In the rows, 128 means zero.
Rows swapped in pairs by one turn or mirror: which row each one swaps with
Radan: [163 131 145 128 100 142 112 120 184 110 137 130 169 139 137 145 116 113
 142 147]
tubol: [133 150 164 163 137 141 112 123 154 112 121 147 153 125 109 108  94 122
 138 120]
soru: [163 144 111 129 121 128  95 134 197 135 126 115 136 117 122 139 133 119
 149 121]
mut: [175 147 133 148 122 155 120 125 126 121 105 130 120 139  96 135  95 116
 136 128]
Nasum: [123 139  88 143  97 117 118 120 153  99 148 108 149 132 158 132 142 112
 125 125]
dip: [119 131 149 149  92 116 115 134 116 119 147 138 143 110 139 126 103 113
 151 131]
zuna: [152 148 129 144  86 136 138 118 159  97 131 100 130 131 115 128 120 140
 110 108]
Lazaz: [147 124 101 150 169 152 126 132 125 111 110 124 138 139 145 137 116 115
 135  91]
savi: [144 122 143 128 153 118 138 129 146 134 122 145  82 147 144 140  87 102
 125 124]
Fota: [125 143 123 149 110 138 137 112 142  99 101  99 143 180 137 129 105 132
 120 115]
vuki: [145 129 127 157 154 100 132 120  97 117 136 114 143 143 146 137 117 113
 132  98]
tul: [156 129 128 144 119 115 146 128 123 110  95 129 108 162 144 150 106 107
 112 114]
nezap: [136 150 104 150 181 126 115 116 171 109 110 131 123 155 140 139 102 114
 130 105]
lan: [123 135 122 137 151 163 127 117 184 126 131  89 121 118 130 137  81 118
 129 139]
bedor: [131 140 112 109 109 102 118 123 195 107 137 133 112 136 141 118 111 114
 125 151]
Nofi: [188 137 141 119 146 144 126 138 137 117 121 147 121 111 120 135  98 114
 134 116]
vipav: [154 127 152 119 150 144 143 141 174 119 131  98  96 127 128 137 110 118
 125 135]
Tepib: [153 131  85  76 127 141 124 121 163 110 131 114 144 124 134 132 112 113
 131 122]
vep: [147 125 147 148 164 122 126  96 130 118 126  85 126 133 139 132  83 112
 140 107]
fipa: [103 129 140 129 132  99 127 124 106 107 138 112 138 130 133 143 107 110
 133 105]
mapa: [149 115 152 160 150 109 150 123 156 150 123 111 126 113 129 122  89 121
 135 116]
tatoz: [121 125 125 133 141 131 121 146 181 131 160 115 120  83 140 125 118 119
 135 134]
gebe: [136 135 110 130  66 105 128 126 154 113 138 122 117 116 133 131 102 113
 130 141]
Dofa: [184 132 120 116 133 139 129 122 168 139 136 117 117 118 108 110  80 129
 142 126]
lomev: [138 143 106 104 148 102  96 115 165 110 131 147 121 136 135 148 104  92
 159 131]
Rigo: [132 128 120 134 106 102 122 122 105 123 133 138 141 134 147 147 116 102
 143  89]
Dil: [131 132 130 144 167 118  92 136 159 120 116 146 151 125 151 147 116  93
 146 142]
tefe: [103 130 127 145 147 149 141 102 101 114 135 120 123 136 141 139  99 113
 133 111]
zonap: [130 136 132 149 145  95 136 132 138 100 132 135 118 135 160 168 102 106
 116  96]
tira: [153 144 115 122 171 126 124 128 128 128 139  95 121 124 142 174  99 117
 117 110]
tob: [155 135 128 186 126 142 129 124 122 121 134 124 106 136 135 138 106 111
 129  99]
gobom: [151 136 148 101 159 133 121 139 149 119 125 124 144 127 139 133 123 108
 124 162]
reb: [127 135 119 147  90 120 129 133 205 116 136 113 122 125 135 130 114 114
 137 107]
sunos: [166 129 111  92 160 100 118 131 141 114 130 125 150 134 148 136 120 115
 130 136]
Fusa: [130 130  96  97 107 130 119 126 124 116 135 110 155 126 136 145 127 109
 134 147]
Fur: [135 139 104 130 141  75 124 103 175 108 121 119 167 131 139 129 109 120
 130 136]
zolop: [149 125 138 121 135 147 133 112 133 126 145 121 143 149 152 170  68 108
 133 122]
Zep: [144 131 134 133 127 106  97 110 174 107 128  97 162 122 141 110 137 111
 159 137]
mir: [122 145 134 155 104 140 113 117 166 102 125 134 149 130 119 108 146 120
 142 138]
peb: [138 142  99 149 120 144 115 137 162 100 153 118 143  84 121 116 116 128
 138 127]
zeter: [143 145 115 157  98 115 124 116 170 118 147  91 146 124 113  98 119 132
 140 118]
muz: [ 91 123 119 113 140 138 138 116 142 119 135 102 169 137 150 122 107 114
 131 119]
munu: [145 147 112 108 143 144 109 102 165 139 122 124 123 141 118 124  73 103
 155 133]
pibo: [126 143 142 150 102 125 119 118 169 107 108 109 134 148 102 108 119 129
 141 107]

Swapped with zeter: vuki
Swapped with Radan: zolop
Swapped with Rigo: zuna
Swapped with fipa: pibo

